In the rows, zero is written as 128.
One turn or mirror swaps these rows in pairs. Which row does each one swap with?
q_350: [126 142 113 123 109 132 122 125 112 124 146 134 152 125 113 127  99 134
 131  73]
q_540: [116 142 124 123 112 111 138 137 126 122 156 162 108 123 111 152 123 117
 103  96]
q_146: [ 97  76 113 107 114 131 140 138 131 138 163 174 165 127  97 136 143 131
 121 102]
q_710: [112 126 138 119  91 120 113 123 138 136 130 209 170 134 105 145 143 132
 137 107]
q_107: [110 104 122  88 102 134 116 136 125 136 162 195 175 115 101 126 137 119
 104 104]
q_557: [120 136 100 116 116 121 118 132  96 130 153 143 151 121 117 135  95 140
 129  86]
q_697: [ 96 115  92 151  90 124 118 142 127 116 149 174 158 115  74 121 109 118
  97  99]
q_892: [107 135 129 116 109 106 126 140 111 111 148 145 114 128  84 149 123 115
 113  99]
q_145: [109 121 135 120 105 101 110 116 125 132 141 194 165 141  88 144 143 125
 163 120]
q_709: [105  93 127 100 107 135 137 139 127 133 172 179 168 129  82 129 128 129
 106 101]
q_569: [ 95 117  88 166 100 116 124 126 134 118 160 186 149 113  86 131 110 112
 114  95]
q_589: [125 125  75 138 110 116 116 106 146 127 125 170 159 117 117 132 139 104
 120 104]
q_921: [119 144 109 119 115 114 120 141 107 118 165 139 153 115 109 141  98 117
 123  85]
q_930: [ 98 133 129 124 110 110 101 132 136 127 142 168 171 115 123 100 105 129
 160  98]
q_403: [119  98 134 114 116 112 130 109 133 117 127 168 120 108 106 105 137  95
 138 107]
q_211: [ 75 117 139 120 111  96 123 137 126 125 149 186 172 121 113 106 129 125
 146 124]
q_325: [130 124  83 131  91 116 112 111 142 114 114 163 155 119 113 141 132 122
 119 123]
q_942: [113 132 108 120  97  92 103 124 119 113 147 185 161 156 112 138 125 130
 163 100]
q_848: [109 110 118 110 100 113 103 121 122 129 132 203 172 142 106 158 135 126
 150 112]
q_360: [132 126  77 132 104 131 119 117 137 134 116 166 149 135 107 138 141 113
 131 115]
q_260: [113 124 127 122 106 108 137 132 109  98 155 164 110 142 100 150 135 119
 119  99]
q_20: [103  92 132 114 113 118 105 108 131 118 127 146 137 113  88 107 141 101
 127 113]
q_782: [112 109 129 105 111 105 109 129 125 128 138 209 162 144 108 151 140 133
 146 111]
q_863: [ 95 127 113 121 118  96  94 118 133 128 144 175 156 120 114  88 124 138
 156  96]
q_257: [ 89 109  99 150 103 136 112 133 121 127 159 181 139 118  85 116 115 111
 100  79]
q_133: [111 122 127 116 106  87 123 112 108 126 125 205 154 140 118 140 124 123
 149 117]
q_171: [126 135  77 137 104 124 115 108 146 124 124 182 158 123 108 143 139 106
 130 105]
q_879: [ 89 113  94 150 107 131 110 148 131 108 158 178 157 117  95 124 111 133
 104  77]
q_850: [ 92 129 127 119 119 111 137 131 124 101 148 164 104 133  96 143 122 106
 126  98]
q_53: [ 98  87 134 114 123 110 120 121 124 136 138 155 128 119 111 107 137  99
 143 121]
q_827: [117 129 128 123 114 117 126 128 109 123 163 160 110 123  89 161 115 122
 111 111]
q_479: [117 142 130 118 117 110 126 128 113 110 150 151 119 124  89 157 125 122
 112  87]
q_929: [124 119  70 134  99 117 116 119 152 131 132 172 157 143 122 133 132 119
 136 111]
q_988: [127 138 112  98 113 109 101 124 108 129 151 150 159 117 130 129 105 125
 127  76]
q_629: [136 123 111 118 112 132 126 129 109 129 151 131 152 111 127 123 114 135
 142  85]
q_225: [102  99 111 105 113 132 129 152 114 114 169 187 164 124  80 136 125 120
 101 100]
q_445: [114 127 146 124 106 119 131 143 113 118 161 160 118 121 100 162 125 115
 122  93]
q_334: [117 121  77 141 112 121 121 102 149 124 119 180 157 120 113 132 144 113
 125  98]
q_367: [117  93 127 107 119 116 122 113 129 116 129 165 124 113 106 105 142  88
 130 111]
q_992: [106 129 138 124 118 100  90 124 128 120 130 174 149 114 118  96 115 144
 147  87]
q_122: [ 88 135 117 120 111 104 108 115 150 124 150 182 167 130 101  91 127 127
 158 102]
q_412: [ 84 115  99 142 105 139 119 134 138 116 154 170 151 127  86 118  98 122
  96  91]
q_823: [109  96 137 114 129 106 120 116 133 114 127 167 126 108 103 100 133  94
 129 104]
q_826: [ 93 126 121 125 110  96 113 132 136 112 122 176 168 129 118  99 104 140
 150 110]
q_867: [123 120  97 119 105 122 128 134 113 130 153 136 146 120 128 133 103 135
 152  87]
q_538: [110 121 134 112  90 105 130 116 128 134 128 204 163 144 119 143 138 116
 144 115]
q_468: [ 97 122 134 111 115 101 102 131 146 118 143 163 163 113 120  98 108 134
 155 106]
q_293: [117  81 115 111 115 139 134 135 125 131 153 175 173 127 100 132 148 136
 109  97]
q_115: [115  90 124 111 116 134 135 135 116 130 158 189 161 119  83 132 139 141
 100 107]
q_767: [ 83 121  98 167  99 124 125 131 126 114 162 168 160 113  95 113 119 118
 108  94]
q_157: [ 95 112 103 146  95 135 124 136 124 112 148 184 159 107  78 116 109 121
  96  90]
q_239: [117  87 129 121 124 108 124 119 137 131 128 149 137 117  96  95 132 101
 125 115]

Swapped with q_557: q_709
Swapped with q_146: q_867
Swapped with q_988: q_107
Swapped with q_133: q_122
Swapped with q_850: q_569
Swapped with q_710: q_992

One turn or mirror swaps these rows in pairs. Which row does each one swap with?
q_410: [ 93 120 133 108 139 128 153 136 106 101 123 126 139 117 108 112 145 105
 132 152 128 129 111]
q_89: [115 129 146 130 137 133 126 103 134  87 122 128 113 133 131  89 139  93
 129 123 137 128 134]
q_279: [118 133 126 117 164 146 124 116 146 137 118 114 113 152 134 117 134  96
 137 126 125 118 147]
q_306: [124 126 126 130 119 129 146 136 117  85 118 126 128 142 138 116 140 132
 148 149 127 166 118]
q_890: [134 124 113 155 118 127 139 128 130 121 133 139 114 104 114 146 124 124
 114 150 130 101 140]
q_431: [122 125 120 130 127 137 151  95 107 115 151 142 124 139 110 140 112 107
 135 109 129 167 109]
q_13: [111 142 117 102 160 141 139 100 109 125 147 147 131 139 110 114 118 113
 116 104 147 163 125]
q_751: [105 141 111 110 145 130 142 104 113 108 135 131 100 124 118  99 121 131
 143 165 130 146 154]
q_457: [134 129 120 128 127 118 128 150 128 144 129 129  99 101 124 156 114 138
 113 135 138 147 112]
q_152: [131 134 107 121 130 125 157 138 120 129 124 133 107 129 126 171 126 124
  96 120 141 136 110]
q_812: [120 120 142 121 139 131 119 127 153 142 122 137  84 108 132 110 113 123
 134 131 127 140 147]
q_467: [122 143 117 135  85 138 133 143 110 144 126 122 126 128 111 130 105 122
 115 131 157 140 123]
q_763: [136 138 142 137 156 145 128 115 133 122 127 122 134 170 127 111 136 123
 149 147 124 125 129]
q_757: [143 132 112 100 130 127 133 120 139 139 128 148 142 122 126 133 111 141
 112 157 129 140  90]
q_502: [128 129 129 131 129 127 136  86 111 118 129 126  96 117 138  85 120 111
 117 125 152 121 121]
q_739: [115 129 127 128 134 146 153 142 126 104 122 134 146 154 120  99 121 141
 114 100 138 141 149]
q_976: [ 98 137 124 106 131 156 150 116 124 120 131 170 121 132 128 149 123 112
 132 117 113 128 146]
q_130: [114 120 112 121 138 130  97 105 127 114 140 126 134 113 127 103 122 105
 131 135 131 120  88]
q_18: [114 123 105 123 146 125 136 175 128 114 133 140 142 117 117 133 127 115
 111 124 140 149 151]
q_368: [112 122 108  82 118 130 150 109 124 131 134 133 126 143 108 107 102 115
 109 117 122 141 114]
q_534: [116 124 138 133 145 131 116 106 119 128 113 124 131 117 142  76 128 102
 116 122 125 136 128]
q_792: [122 139 125 138 144 131 131 132 133 143 137 130 127  97 115 127 130 141
 133 121 136 139  80]
q_138: [101 143 126 112 137 150 114 124 129 117 107 127 133 139 144 123 119  77
 115 131 147 152 139]
q_936: [111 146 134 118 140 127 152 143 136 113 136 126 142 130 121  86 127 142
  94 119 148 144 138]
q_400: [116 121 160 116 132 124 130  98 119 131 134 116 101 118 125 113 114 117
 111 162 148 146 124]
q_4: [ 98 128 108 115 162 126 125 151 125 131 141 104 111 125 139 113 128 107
 110 149 124 119 138]
q_200: [113 145 114 139 168 148 146  99 121 135 140 163 137 143 120 133 145 116
 119 131 135 135 121]
q_648: [128 138 118  99 135 161 135  97 127 110 131 144 122 171 131 121 123 114
 129 131 140 168 125]
q_419: [123 131 116 138 132 137  99  87 127 110 135 136 107 122 134 100 127 142
 102 132 131 140 144]
q_460: [115 134 135 124 122 132 134  95 126 120 135 122 112 121 115 168 121 130
 104 111 130 140 149]
q_237: [113 139  93 139 139 124 161 110 135 124 128 127 114 114 135  85 119 136
 121 113 129 138 136]
q_440: [127 136 124 124 128 131 124 140 132 129 126 121  81 135 126 114 122 126
 116 169 163 134 117]
q_514: [ 96 134 127 133 155 129 133 123 108 101 105 135 122 130 149 144 149 128
 136 145 124 135 146]
q_11: [131 113 108 147 127 116 126 143 123 106 137 137 128 103 134 158 121 138
 123 141 123 136 114]
q_778: [117 128 132 121 138 143 124 178 121 120 122 125 142 144 133 121 130 105
 121 148 116 136 117]
q_283: [ 95 151  92 109 157 140 127 125 115 117 133 156 138 128 130 149 136 134
 105 149 148 132 131]
q_256: [ 95 130 107 113 151 139 140 157 110 120 122 134 131 132 139 130 141  98
 126 154 116 114 137]
q_54: [128 128 111 120 126 126 156 139 116 116 127 128 102 114 130  77 139 138
 129 151 139 130 122]
q_272: [125 133 151 126 129 118 120  90 119 110 135 124 141 126 119 150 122 154
 113 136 126 142 134]
q_516: [135 116 120 134 119 117 143 121 111 140 142 139 119 151 115 127 108 113
 148 133 146 103 134]
q_393: [117 142 134  96 151 148 137 155 139 143 129 124 149 132 124 137 113 106
 124 149 134 149 145]
q_307: [124 144 127 140 143 151 117 113 143 131 134 106  96 150 123  95 125 106
 120 124 133 139 142]
q_106: [108 129 131  97 141 141 110 142 123  85 146 122 128 146 124 120 123 124
 125 152 130 132 160]
q_650: [120 146 134 116 138 137 115  96 135 114 155 142 133 127 121 139 113 118
 125  93 138 156 109]
q_262: [125 125 126 139 114 129 120 161 124 115 111 112 106 125 141 124 125 125
 116 151 137 116 146]
q_399: [121 128 116 121 131 130  86 130 121 124 139 141 146 130 128 116 126 149
 122 128 107 138  96]
q_688: [131 112 105 109 125 123 149 110 139 115 159 136 129 138 130 119 104 132
 130 131 146 106 102]
q_553: [135 159 117 101 131 145 128 104 122 150 114 165 116 135 118 120 121 142
 111 129 132 135 110]
q_914: [130 121 111 123 105 138 130 158 127 130 138 127 120 117 148 133 102 109
 125 137 140 106 112]
q_495: [111 145 140 120 141 118 135 131 108 146 128 126 157 121 135 118 111 133
 118 121 148 144 164]
q_774: [150 142 132 103 116 144 119 129 130 125 126 121 120 133 104 103 111 133
 138 118 126 151  96]
q_943: [112 151 129 136 129 137 148 126 119  94 122 132 133 124 113 120 140 111
 122 122 146 180 109]
q_635: [155 147 121 135 129 145 119 127 142 113 126 148 115 134 142 149 126 152
 121 120 148 127 119]
q_434: [120 131 104 156 124 131 102 103 133 113 138 140 100 122 116 146 113 103
 118 121 146 142 131]
q_703: [116 139 102 122 140 137 136 107 112  79 127 131 145 107 124 107 136 135
 142 126 113 131 138]
q_960: [109 118  83 124 148 123 123 133 124 129 118 131 157 122 125 116 120 110
 144 143 154 130 149]
q_830: [118 137  97  87 135 136 140 132 109 134 152 153 141 120 118 120 123 149
 116 126 130 143 101]
q_685: [120 130 141 120 133 130  96 133 122 145 130 130  95 146 115 148 119 131
 131 133 123 139 103]
q_741: [118 131  97 107 145 136 121 155 129 126 139 141 143 140 125 171 116 130
 128 128 132 140 131]
q_129: [111 146 112 141 135 132 154 140 122 106 142 129 130 126 114  94 134 129
 117 174 117 139 137]
q_39: [118 127 111 102 132 136 133  76 126 105 124 137 134 130 129 155 119 116
 107 113 136 143 138]
q_626: [129  99 114 115 123 133 125 111 134 116 145 121 129 132 136 115  86 146
 132 114 140 117 122]

Swapped with q_200: q_400
Swapped with q_460: q_279
Swapped with q_306: q_399
Swapped with q_626: q_739
Swapped with q_467: q_960
Swapped with q_792: q_410
Swapped with q_976: q_812
Swapped with q_54: q_830

